128 stands for zero in the data rows.
What is the hidden score of each row? Scores go from 0 to 40, and 20 is about the middle. The score is a weighted sum of the row's numbers plus the product of two more (or one squared), each taken from its middle value.
[117, 159, 127, 178, 137, 145, 189, 112, 132, 94, 123, 103, 137, 125, 139, 193]: 26
[127, 224, 120, 120, 139, 139, 123, 110, 128, 103, 130, 151, 117, 123, 133, 127]: 13
[101, 128, 104, 107, 119, 119, 103, 95, 101, 145, 105, 98, 119, 97, 110, 102]: 18
[102, 119, 153, 96, 123, 113, 131, 147, 162, 120, 102, 118, 209, 98, 168, 118]: 19
[121, 99, 99, 129, 113, 118, 119, 148, 107, 147, 107, 106, 104, 99, 113, 116]: 25
[122, 102, 109, 140, 128, 122, 147, 125, 112, 104, 122, 128, 102, 111, 113, 136]: 25
[103, 98, 107, 111, 115, 113, 108, 111, 109, 105, 102, 141, 110, 101, 117, 157]: 23
[131, 163, 117, 141, 126, 132, 109, 183, 109, 192, 124, 100, 135, 184, 126, 104]: 22
[142, 123, 179, 166, 128, 156, 185, 154, 155, 115, 98, 129, 109, 163, 121, 162]: 25
[115, 107, 139, 129, 129, 135, 113, 106, 121, 129, 116, 128, 116, 123, 134, 115]: 16
[123, 111, 109, 110, 138, 142, 111, 115, 132, 91, 121, 141, 117, 131, 139, 179]: 21
[100, 175, 98, 102, 114, 121, 104, 110, 140, 108, 136, 115, 147, 99, 117, 102]: 15
[118, 103, 99, 128, 120, 111, 103, 144, 108, 137, 139, 94, 124, 110, 114, 102]: 23
[104, 115, 101, 112, 118, 115, 107, 117, 155, 140, 180, 115, 106, 98, 105, 105]: 20
[127, 127, 110, 116, 115, 112, 112, 94, 102, 88, 127, 175, 110, 106, 115, 154]: 18
[104, 124, 105, 99, 118, 121, 108, 97, 100, 192, 118, 101, 162, 99, 113, 96]: 13
[102, 103, 255, 122, 115, 125, 98, 98, 110, 101, 115, 137, 102, 107, 119, 111]: 31
[104, 97, 102, 100, 114, 109, 100, 137, 110, 130, 128, 205, 101, 145, 128, 103]: 14
[186, 99, 122, 121, 110, 116, 110, 97, 97, 181, 113, 116, 98, 103, 102, 132]: 18
[138, 114, 115, 119, 145, 156, 122, 108, 133, 90, 142, 127, 104, 134, 145, 156]: 19
[123, 230, 101, 129, 119, 119, 105, 115, 111, 102, 133, 95, 142, 98, 104, 100]: 16
[115, 138, 96, 106, 149, 138, 103, 125, 194, 116, 115, 116, 105, 255, 129, 118]: 17
[107, 233, 152, 114, 122, 128, 147, 152, 165, 191, 107, 125, 144, 109, 179, 143]: 10
[128, 101, 117, 121, 118, 121, 106, 99, 112, 101, 111, 97, 111, 105, 114, 108]: 21
[116, 116, 111, 126, 122, 130, 129, 149, 140, 101, 140, 122, 136, 114, 121, 104]: 20
[113, 100, 119, 98, 128, 126, 120, 104, 105, 108, 112, 102, 119, 116, 122, 111]: 22
[255, 138, 109, 113, 158, 145, 114, 103, 136, 103, 134, 109, 113, 130, 134, 252]: 26
[143, 105, 112, 117, 127, 136, 114, 255, 116, 136, 127, 105, 122, 168, 140, 117]: 34
[125, 164, 123, 130, 133, 135, 163, 133, 200, 120, 126, 114, 146, 120, 135, 193]: 24
[111, 117, 122, 129, 127, 127, 110, 113, 116, 91, 113, 98, 157, 119, 135, 117]: 18
[102, 159, 90, 111, 125, 122, 112, 105, 114, 179, 112, 136, 130, 117, 128, 117]: 13
[148, 107, 111, 105, 128, 138, 107, 98, 131, 138, 116, 131, 117, 212, 128, 164]: 15
[134, 99, 117, 180, 111, 108, 115, 134, 105, 107, 109, 103, 106, 129, 120, 111]: 30
[178, 101, 132, 160, 121, 114, 158, 99, 102, 96, 180, 133, 99, 111, 111, 134]: 24
[117, 159, 154, 118, 123, 126, 124, 136, 151, 107, 111, 121, 133, 114, 142, 117]: 18
[123, 142, 111, 133, 121, 122, 100, 241, 104, 153, 103, 99, 99, 255, 111, 108]: 39
[147, 153, 123, 122, 124, 130, 137, 103, 110, 192, 144, 210, 117, 109, 117, 175]: 12
[108, 144, 134, 112, 154, 131, 112, 113, 143, 190, 169, 127, 148, 139, 143, 104]: 13
[197, 138, 113, 112, 147, 172, 119, 133, 163, 104, 120, 117, 109, 154, 139, 125]: 16
[117, 194, 139, 135, 141, 134, 135, 100, 165, 102, 114, 100, 134, 125, 148, 129]: 19
[129, 105, 95, 99, 132, 131, 95, 127, 128, 132, 133, 114, 95, 142, 125, 130]: 20
[104, 107, 111, 103, 120, 112, 115, 131, 129, 122, 107, 106, 112, 109, 139, 117]: 21
[138, 186, 124, 144, 127, 141, 147, 117, 148, 190, 131, 117, 110, 134, 141, 139]: 14
[93, 100, 121, 101, 118, 112, 95, 115, 132, 120, 101, 105, 98, 157, 109, 94]: 21
[104, 105, 164, 125, 119, 126, 124, 115, 121, 95, 100, 147, 106, 108, 119, 117]: 21
[111, 102, 122, 112, 121, 124, 160, 115, 113, 104, 106, 118, 104, 125, 125, 143]: 25
[112, 111, 140, 128, 127, 126, 161, 97, 104, 105, 112, 146, 134, 107, 114, 213]: 26
[109, 97, 107, 118, 113, 115, 108, 103, 110, 96, 145, 101, 95, 117, 109, 109]: 22
[103, 99, 117, 94, 107, 122, 118, 114, 97, 191, 96, 103, 100, 99, 101, 112]: 19
[133, 106, 129, 140, 117, 122, 123, 98, 107, 107, 133, 109, 125, 110, 103, 116]: 21
[148, 159, 98, 172, 115, 118, 105, 128, 106, 150, 110, 98, 237, 172, 120, 102]: 18
[206, 122, 112, 120, 143, 167, 113, 124, 149, 94, 120, 105, 118, 167, 147, 224]: 24
[213, 194, 115, 136, 129, 133, 128, 229, 176, 123, 223, 210, 124, 108, 123, 210]: 31
[165, 157, 100, 135, 121, 117, 145, 172, 169, 115, 164, 122, 142, 104, 124, 141]: 23
[113, 124, 255, 119, 152, 138, 120, 139, 157, 163, 123, 163, 157, 134, 171, 109]: 21
[110, 120, 162, 119, 149, 133, 115, 110, 136, 154, 152, 228, 155, 127, 133, 106]: 8
[107, 137, 99, 113, 113, 123, 103, 211, 103, 194, 103, 99, 131, 112, 127, 102]: 28
[126, 100, 109, 141, 130, 117, 115, 104, 103, 121, 96, 101, 112, 117, 124, 106]: 21
[99, 109, 115, 97, 126, 118, 98, 167, 119, 119, 105, 103, 120, 120, 130, 101]: 21
[149, 111, 121, 132, 130, 139, 114, 146, 127, 124, 105, 121, 124, 117, 131, 107]: 18
[117, 182, 100, 138, 144, 145, 134, 108, 129, 116, 140, 151, 177, 123, 146, 119]: 10
[113, 120, 115, 122, 122, 126, 108, 120, 111, 89, 106, 98, 119, 111, 107, 104]: 21
[169, 98, 110, 107, 141, 143, 107, 189, 171, 100, 111, 130, 112, 133, 148, 157]: 25
[118, 97, 126, 138, 122, 112, 126, 140, 97, 183, 115, 105, 95, 120, 116, 95]: 21
[105, 118, 105, 109, 112, 118, 109, 101, 96, 101, 118, 155, 108, 99, 114, 156]: 20
[113, 135, 113, 119, 131, 143, 122, 148, 184, 96, 110, 152, 112, 118, 140, 132]: 18
[108, 109, 204, 113, 117, 136, 207, 108, 117, 192, 107, 139, 155, 103, 126, 183]: 35
[96, 147, 99, 103, 118, 116, 103, 99, 188, 190, 98, 132, 92, 100, 121, 117]: 15
[107, 161, 196, 113, 210, 127, 108, 150, 225, 112, 139, 124, 229, 204, 185, 97]: 27
[106, 100, 136, 119, 114, 130, 128, 127, 107, 114, 115, 214, 109, 108, 126, 160]: 18
[159, 114, 138, 176, 137, 147, 175, 114, 136, 107, 142, 159, 139, 132, 149, 155]: 18
[137, 197, 253, 149, 145, 138, 155, 106, 121, 104, 160, 160, 190, 123, 132, 140]: 30
[128, 96, 96, 144, 118, 119, 154, 220, 108, 183, 103, 135, 106, 146, 110, 131]: 37
[103, 213, 109, 114, 116, 129, 113, 167, 142, 141, 104, 123, 109, 117, 207, 136]: 21
[211, 152, 118, 155, 136, 132, 114, 124, 110, 129, 122, 98, 130, 167, 125, 108]: 16
[103, 229, 150, 99, 126, 113, 103, 100, 119, 127, 107, 166, 155, 117, 122, 103]: 11
[110, 146, 103, 105, 112, 119, 152, 119, 159, 95, 96, 138, 134, 103, 122, 172]: 23
[125, 137, 113, 112, 123, 124, 115, 127, 120, 129, 113, 105, 123, 128, 114, 106]: 19
[149, 167, 145, 160, 150, 149, 136, 140, 142, 141, 137, 112, 102, 155, 149, 128]: 18
[139, 148, 133, 146, 140, 157, 131, 180, 138, 101, 133, 113, 255, 148, 145, 124]: 14
[113, 130, 119, 114, 130, 134, 125, 105, 126, 186, 109, 112, 128, 121, 136, 126]: 14
[102, 119, 111, 100, 126, 125, 113, 135, 109, 92, 104, 105, 150, 114, 118, 114]: 21
[130, 108, 132, 142, 141, 141, 134, 198, 131, 111, 123, 111, 130, 136, 135, 122]: 26
[99, 130, 112, 108, 112, 113, 117, 195, 113, 109, 99, 105, 156, 100, 121, 111]: 24
[123, 102, 116, 118, 119, 131, 108, 105, 109, 191, 115, 133, 106, 117, 127, 117]: 14
[97, 111, 203, 105, 122, 126, 137, 120, 128, 135, 106, 176, 129, 98, 136, 122]: 23
[185, 123, 132, 187, 124, 127, 135, 101, 108, 184, 123, 110, 128, 104, 126, 124]: 18
[129, 109, 114, 139, 137, 137, 122, 160, 127, 132, 192, 108, 128, 177, 139, 118]: 20
[112, 181, 107, 132, 119, 122, 105, 132, 110, 133, 113, 99, 110, 129, 114, 102]: 19
[140, 127, 199, 146, 148, 144, 111, 110, 131, 193, 127, 137, 171, 136, 144, 98]: 10
[118, 240, 125, 134, 148, 143, 136, 101, 129, 119, 117, 114, 235, 133, 133, 119]: 10
[165, 118, 110, 116, 112, 146, 113, 111, 138, 126, 138, 119, 111, 129, 156, 140]: 13
[106, 105, 165, 117, 118, 121, 167, 107, 166, 162, 109, 126, 118, 104, 138, 165]: 28
[104, 98, 102, 109, 118, 115, 116, 109, 108, 191, 96, 99, 102, 102, 114, 97]: 18
[103, 113, 117, 111, 128, 117, 110, 123, 114, 145, 156, 109, 137, 166, 128, 101]: 16
[113, 200, 119, 125, 114, 121, 124, 102, 108, 136, 129, 121, 124, 110, 120, 114]: 14
[97, 106, 114, 99, 116, 117, 104, 136, 110, 94, 102, 108, 99, 109, 120, 99]: 21
[151, 100, 122, 162, 120, 120, 126, 96, 98, 114, 129, 106, 113, 97, 112, 111]: 21
[98, 97, 168, 94, 113, 114, 165, 123, 106, 90, 100, 214, 117, 92, 120, 255]: 27
[147, 114, 130, 130, 130, 124, 139, 101, 120, 102, 131, 141, 127, 115, 130, 202]: 23
[114, 106, 180, 121, 126, 129, 99, 136, 117, 117, 114, 145, 105, 115, 130, 186]: 23
[120, 108, 143, 129, 123, 150, 134, 164, 172, 102, 115, 156, 108, 212, 123, 120]: 17
[111, 129, 99, 115, 146, 131, 115, 120, 157, 123, 112, 129, 112, 124, 144, 110]: 17
[189, 125, 112, 133, 123, 122, 161, 106, 128, 133, 134, 136, 162, 114, 123, 191]: 21
[116, 100, 98, 115, 113, 119, 108, 102, 106, 101, 110, 94, 108, 110, 117, 106]: 20
[186, 193, 122, 131, 137, 140, 120, 157, 121, 138, 113, 106, 110, 238, 135, 113]: 15
[104, 118, 216, 105, 118, 109, 110, 97, 96, 109, 105, 113, 106, 100, 116, 100]: 36
[100, 95, 140, 105, 118, 112, 108, 255, 110, 134, 185, 168, 106, 170, 108, 98]: 26
[118, 107, 114, 119, 136, 135, 127, 111, 128, 99, 125, 103, 114, 133, 130, 110]: 21
[120, 116, 150, 128, 110, 127, 151, 100, 107, 137, 119, 156, 124, 108, 128, 211]: 21
[107, 138, 99, 160, 113, 130, 110, 131, 108, 193, 165, 99, 160, 156, 109, 101]: 19
[125, 107, 133, 138, 115, 120, 189, 103, 105, 190, 122, 135, 120, 111, 106, 159]: 23
[112, 118, 148, 116, 133, 127, 121, 178, 151, 174, 118, 114, 120, 140, 140, 113]: 19
[138, 134, 127, 139, 140, 145, 124, 98, 129, 139, 125, 108, 188, 139, 137, 121]: 12
[101, 153, 154, 103, 115, 121, 130, 93, 130, 170, 104, 168, 155, 97, 148, 113]: 10
[120, 111, 118, 130, 138, 125, 116, 147, 120, 194, 114, 105, 118, 122, 127, 110]: 20
[123, 97, 112, 128, 117, 117, 115, 104, 103, 119, 136, 102, 96, 116, 118, 109]: 21
[108, 98, 118, 124, 119, 125, 115, 117, 104, 190, 116, 104, 94, 111, 119, 108]: 18
[109, 102, 132, 111, 113, 121, 139, 155, 110, 109, 97, 101, 101, 114, 109, 182]: 30
[141, 105, 96, 158, 141, 123, 154, 116, 118, 111, 156, 106, 111, 117, 126, 135]: 26
[100, 96, 148, 102, 115, 117, 197, 234, 104, 191, 99, 116, 111, 100, 126, 163]: 31
[103, 116, 101, 100, 136, 135, 99, 130, 134, 100, 134, 111, 100, 119, 131, 129]: 21
[106, 99, 148, 163, 123, 116, 161, 100, 99, 95, 123, 167, 105, 154, 112, 159]: 23
[123, 119, 99, 113, 114, 110, 108, 127, 112, 93, 136, 100, 110, 101, 109, 108]: 23
